In the data rows, 128 means zero.
Some points:
[114 111 102 147 163 134 128  90 121 137 136 112 133 130  99 158 125 103 155 133 143 165 140  70 101 174 141 148 161 186 118 124 110 100 169 130 128  76 130 145 119 104 155 180 126 148 120 143]
[160 168 132 190 107 173  88 147 155 160  82  36 112   0 120  91 179 205   0 114 114 105 156 157 177  87 109  74 154 119  89 102 202 158 130  75  85 107 130 214 113 147 123 174 154 101 154 118]
[156  90 105 137  91 135 130 141 148 209  84 114 120  70 149 198 145 211  76 123  85 134 145 166 121 102 122  94 116 116 124  96 217 107 133  51 123  60 172 140  97 146  86 158 119 122 104 161]
[221 225 170 196 195 128 185  95 159  99 102 106  74 134  51  30 124 114 115  72 171  81 133  55 122 176 163 113 154 153  87 149  79 102 142 167  95 177  97 165  98  58 137 161  89 113 175  90]
[154  93 105 137  97 138 130 144 147 210  82 111 119  67 148 199 146 213  77 122  82 134 142 166 119 102 122  92 113 116 124  95 220 109 133  55 123  62 172 138  95 146  85 155 117 123 105 162]
[ 50 125 128  90 117 129  91 107  87 101 166 165 164 193 152  96  87  60 145 156 124 125 110 104 117 129 123 160 115 123 130 138 113 125 156  96 124 185  87 116 148 175 143 114 169 149 153  84]
[153  91 109 137  95 135 131 144 144 217  82 116 116  66 145 199 145 213  78 123  85 133 142 172 120 101 121  92 112 114 122  99 219 109 133  48 124  59 172 138 100 145  85 158 117 120 101 159]
[ 63 104 119  62 105  93 130  91 136 107 146 157 102 255 147 132 107  93 225 119 132 119 129 145 112 173 145 175  66 129 172 212  85 153 105 173 164 217 116  57 182 148 144  56 136 128 174 105]
[110 114 104 147 170 135 128  92 121 136 135 114 134 130  94 162 125 104 154 134 144 165 141  74 100 170 141 144 158 186 118 125 110 101 172 131 128  82 130 144 118 101 157 180 126 152 120 143]
[101 173 166 163 145 129 104  94 144 131 123 128  98 160 119  92 122 115  97 107 122  98 162 119  79 118 139 153 109 126  82 137 121 126 131  84 111 173  86 126 147 141 140 129 140 124 170  78]
[103  86 177 126 140 136 136 135  94 173 120 180 131 156 150 166 114  84 220 157 181 159 135 114  66 135 109 206  93 159 143 150 105 162  59 122  86  95 125 102 179 115 169  53 128  90 145 154]
[ 42 148 151  73 115  90 137  61  93  78 160 173 105 255 131  57  38  83 207 171 153  95  97 131 135 126 156 164  52  76 178 186 104 138 125 134 131 255 107  73 137 168 160  66 163 162 175  61]
[154  96  77  94  49 153  83 204 155 115  81  48 170   0 218 118 205 199   0 109  62 104  95 229 250  76  72  18 156   0 147  79 199 183 119 143 172 135 168 194 113 153  71 143 123 137  74 141]
[103  81 177 126 137 137 135 136  93 178 118 175 133 153 153 165 115  83 219 154 183 158 136 115  69 134 109 204  91 159 141 152 103 164  61 121  89  97 123 105 180 115 166  43 125  91 145 154]
[154 107  75 101  96 125 140 175 122  67 188 128 194 106 150 142 131 102 154 161 118 150  69 178 194  93 107  91 155  71 170  98  73 116 123 223 196 135 124  87 121 113 118 116 132 157  46 150]
[180 194 133 167 190 159 114  98 127  88 110  57 114  66  78  58 156 115  52  96 151 112 157  76 154 141 138  94 209 177  76 102 101 133 175 151  82 125 107 228 110 110 152 193 127 120 155  99]
[114 156 182 192 169 158 105 119 131 147 108 105 105  98 114 124 137 120 112 145 164 149 156 116  75 103 104 141 116 142  79 111 125 160  69  59  44  70 117 171 161 123 187 134 144 105 167 125]
[145 178 191 209 161 153 110 131 137 160 106 121 102  82  93 107 141 125 111 147 173 152 153 118  81  96  86 140 118 142  77 115 124 163  56  73  31  46 113 169 164 109 191 127 143  93 162 125]
[175 205 152 197 182 149 106  98 138  94 112  53  99  46  73  56 157 132  29  98 153 101 155  91 149 115 140 101 199 182  64  94 111 138 156 146  77 122 112 219 105  99 165 188 140 117 144  98]
[145 117  29  58  84 118  73 158 150  18 124  41 176  16 166  74 182 139   9  88  84  73  90 168 255 108 119  36 226  67 123  84 146 154 194 234 201 198 138 212 117 159  76 191 150 166  96 128]
[110 105 169 109 133 128 149 116  93 164 109 155 117 172 144 144  91 108 173 147 151 136 121 120  90 107 106 153  73 118 128 128 156 139  91  67  68 125 141 122 123 160 147 110 140 114 153 119]
[111 109 175 108 132 130 148 115  91 167 112 152 114 179 144 149  93 111 173 149 153 137 120 120  93 110 107 156  74 117 129 126 152 139  97  64  66 125 141 125 121 154 146 106 141 116 152 120]
[114 194 136 110 136  83 189  74 116  51 173 180  83 255  70  27  33 105 241 167 179 112  73  93 156 181 183 154  95 105 190 205  66  92 145 212 155 255 129  49 113 101 142  73 107 155 176 100]
[155  93 106 135  95 135 131 146 143 216  82 111 118  68 148 200 146 223  71 124  82 134 142 170 118 100 121  96 113 115 123  97 214 109 132  58 124  60 172 139  98 141  86 161 118 122 107 159]
[172 199 153 197 177 155 108 105 137  97 112  63 102  49  73  54 156 133  31  94 152 104 158  88 148 111 140 100 207 183  69  94 112 141 159 145  84 123 110 222 105 100 167 190 138 119 141  96]
[173 212 159 194 181 158 108 103 138  95 112  60 100  53  75  54 155 134  37  95 149 100 158  88 149 114 141 104 200 173  67  90 111 140 156 145  75 122 110 217 105  99 167 189 138 119 146  95]
[111 110 105 145 164 134 128  90 120 136 135 114 134 130  98 162 126 100 154 135 143 166 143  74 102 168 139 145 161 189 117 125 108 104 167 130 128  79 130 146 118 104 155 181 128 152 123 144]
[135 224 189 105 113 123 139 128 124 123 124 180  83 196 135  10  97 118 102  79  86  25 171 138 101 137 141 142  69 100 137 197 152 102 185  72 133 255  38  69 130 218  47  69 134 115 193  33]
[149 106  77  98  91 123 139 182 120  65 195 128 193 108 145 143 130 102 151 155 119 149  83 176 197  94 106  95 154  67 162 100  74 113 123 221 194 136 126  82 118 113 117 116 132 152  48 145]
[167  22 137  99 156 101 203 177 119 223 158 247 148 175 102 255 148 123 255 130  96 197 147  85  52 204 154 162 107 199 192 169 134  80 126  97 188   0 145  25 104 106  38 117  63 130  66 224]
[148 194 160 180 175 159 107 125 128 132 137 140 129 117  97 105 130 121  77 110 126 124 174 107  71 106 128 137 155 191  52  87  97 102 140  94  80  76  89 144 137 122 148 147 133 107 140  98]
[ 46 148 150  74 114  95 138  62  94  69 162 179 104 255 133  49  35  90 206 173 149  98  97 132 135 124 161 171  56  74 175 178 103 139 124 136 133 255 111  67 138 168 157  65 160 162 177  63]
[123  85 146 155 128 144 155 160 120 191 126 160 138 119 151 209 124 150 179 162 150 173 143 129  80 117 126 155 100 159 126 123 142 123  85  93 112  42 159 106 128 105 130  95  99 100 100 168]
[ 92 168 158   0  32 104 109 178 107  91 178 226 144 255 195   8  88 107 118  68  20  10 122 189 160 147 142 125  26  51 220 243 163 122 195  94 201 255  39   0 138 255   0  17 137 101 203  33]
[181  96 140 112  66 125 175 255 137 144 154 154 179  84 202 185 157 158 170 158 140 167  75 223 196  79  84 119 109  64 206 106 102 146  37 209 182  85 171  50 115  80 113  21  79  79  20 183]
[146 112  77  97  90 123 138 179 123  65 197 129 195 107 146 140 130 101 150 159 116 150  76 173 193  96 107  95 152  75 166  97  81 116 123 223 199 137 125  80 118 114 118 115 133 155  47 148]
[ 87 139 117 154 142  79 155  76 146  94 163 165  87 216  85 120  71 128 202 173 161 147 110  95 106 144 200 166 126 151 137 158 103  95 131 160 145 143 152  92 119  75 162 141 120 170 133 139]
[170  13 142  97 159 104 204 172 122 223 158 250 147 178 105 255 149 121 255 130  91 200 147  84  53 203 153 165 109 204 195 166 133  82 126 102 191   0 145  30 101 103  43 115  61 131  61 226]
[103 132  59 136 123 103 125  66 140  99  96  85 104 148  87 101 100 149 106 135 156 138  75  79 151 165 159 117 154 127 106 129 152 103 164 130 133 160 165 173 109  95 171 217 156 182 164 132]
[ 69 111  97 137 126 100  65  95 200 128  84  89  93 148 159 184 187 180  55  63  77  95 181 159 102 148 140 129 109 141  66 129 143 155 107 116 149 118 155 162 192 123 129 142 123 113 169 129]
[111 113 103 148 166 136 128  92 119 135 135 113 134 130  95 163 124 104 152 135 144 168 142  72  96 176 141 146 156 190 118 124 108 106 169 130 128  73 130 143 118 103 150 176 126 147 123 146]
[104  86 176 126 139 135 136 134  98 175 117 175 132 155 150 167 113  87 217 155 184 156 135 112  75 135 105 208  90 158 144 153 107 158  59 121  87  98 124 105 180 116 174  48 125  90 144 149]
[143 114  25  64  77 118  78 158 146  17 123  42 173  19 161  70 184 138   5  87  82  78  87 163 255 110 118  41 229  78 120  83 146 153 193 230 203 202 138 208 119 152  79 191 150 165  93 128]
[147 111  75 104  97 125 139 180 121  67 188 131 196 105 148 143 130 102 154 158 119 150  71 175 191  98 108 100 151  68 169  97  78 117 124 217 199 140 125  90 122 114 119 115 131 155  44 149]
[ 94 100 140 148 139 135  81 135 157 168  66  92 110  91 164 189 183 153  82  88 110 131 167 150  84 129  88 140 109 135  82 107 155 182  60  81  91  40 164 172 189 119 161 121 121  93 151 157]
These points spread out most along one direction. Take the direction at right angles to it along which they spread out most. Go by this last direction. For each point below, how far along it does it lie, from 0 to 99? 50 is the average, and the first point above lies past it. One standard deviation of the points above along it is 16.
[ 63 104 119  62 105  93 130  91 136 107 146 157 102 255 147 132 107  93 225 119 132 119 129 145 112 173 145 175  66 129 172 212  85 153 105 173 164 217 116  57 182 148 144  56 136 128 174 105] --> 38
[135 224 189 105 113 123 139 128 124 123 124 180  83 196 135  10  97 118 102  79  86  25 171 138 101 137 141 142  69 100 137 197 152 102 185  72 133 255  38  69 130 218  47  69 134 115 193  33] --> 28
[110 105 169 109 133 128 149 116  93 164 109 155 117 172 144 144  91 108 173 147 151 136 121 120  90 107 106 153  73 118 128 128 156 139  91  67  68 125 141 122 123 160 147 110 140 114 153 119] --> 57
[ 69 111  97 137 126 100  65  95 200 128  84  89  93 148 159 184 187 180  55  63  77  95 181 159 102 148 140 129 109 141  66 129 143 155 107 116 149 118 155 162 192 123 129 142 123 113 169 129] --> 54
[123  85 146 155 128 144 155 160 120 191 126 160 138 119 151 209 124 150 179 162 150 173 143 129  80 117 126 155 100 159 126 123 142 123  85  93 112  42 159 106 128 105 130  95  99 100 100 168] --> 71
[145 178 191 209 161 153 110 131 137 160 106 121 102  82  93 107 141 125 111 147 173 152 153 118  81  96  86 140 118 142  77 115 124 163  56  73  31  46 113 169 164 109 191 127 143  93 162 125] --> 67
[114 194 136 110 136  83 189  74 116  51 173 180  83 255  70  27  33 105 241 167 179 112  73  93 156 181 183 154  95 105 190 205  66  92 145 212 155 255 129  49 113 101 142  73 107 155 176 100] --> 28
[110 114 104 147 170 135 128  92 121 136 135 114 134 130  94 162 125 104 154 134 144 165 141  74 100 170 141 144 158 186 118 125 110 101 172 131 128  82 130 144 118 101 157 180 126 152 120 143] --> 60
[181  96 140 112  66 125 175 255 137 144 154 154 179  84 202 185 157 158 170 158 140 167  75 223 196  79  84 119 109  64 206 106 102 146  37 209 182  85 171  50 115  80 113  21  79  79  20 183] --> 50
[160 168 132 190 107 173  88 147 155 160  82  36 112   0 120  91 179 205   0 114 114 105 156 157 177  87 109  74 154 119  89 102 202 158 130  75  85 107 130 214 113 147 123 174 154 101 154 118] --> 52
[155  93 106 135  95 135 131 146 143 216  82 111 118  68 148 200 146 223  71 124  82 134 142 170 118 100 121  96 113 115 123  97 214 109 132  58 124  60 172 139  98 141  86 161 118 122 107 159] --> 64
[145 117  29  58  84 118  73 158 150  18 124  41 176  16 166  74 182 139   9  88  84  73  90 168 255 108 119  36 226  67 123  84 146 154 194 234 201 198 138 212 117 159  76 191 150 166  96 128] --> 20
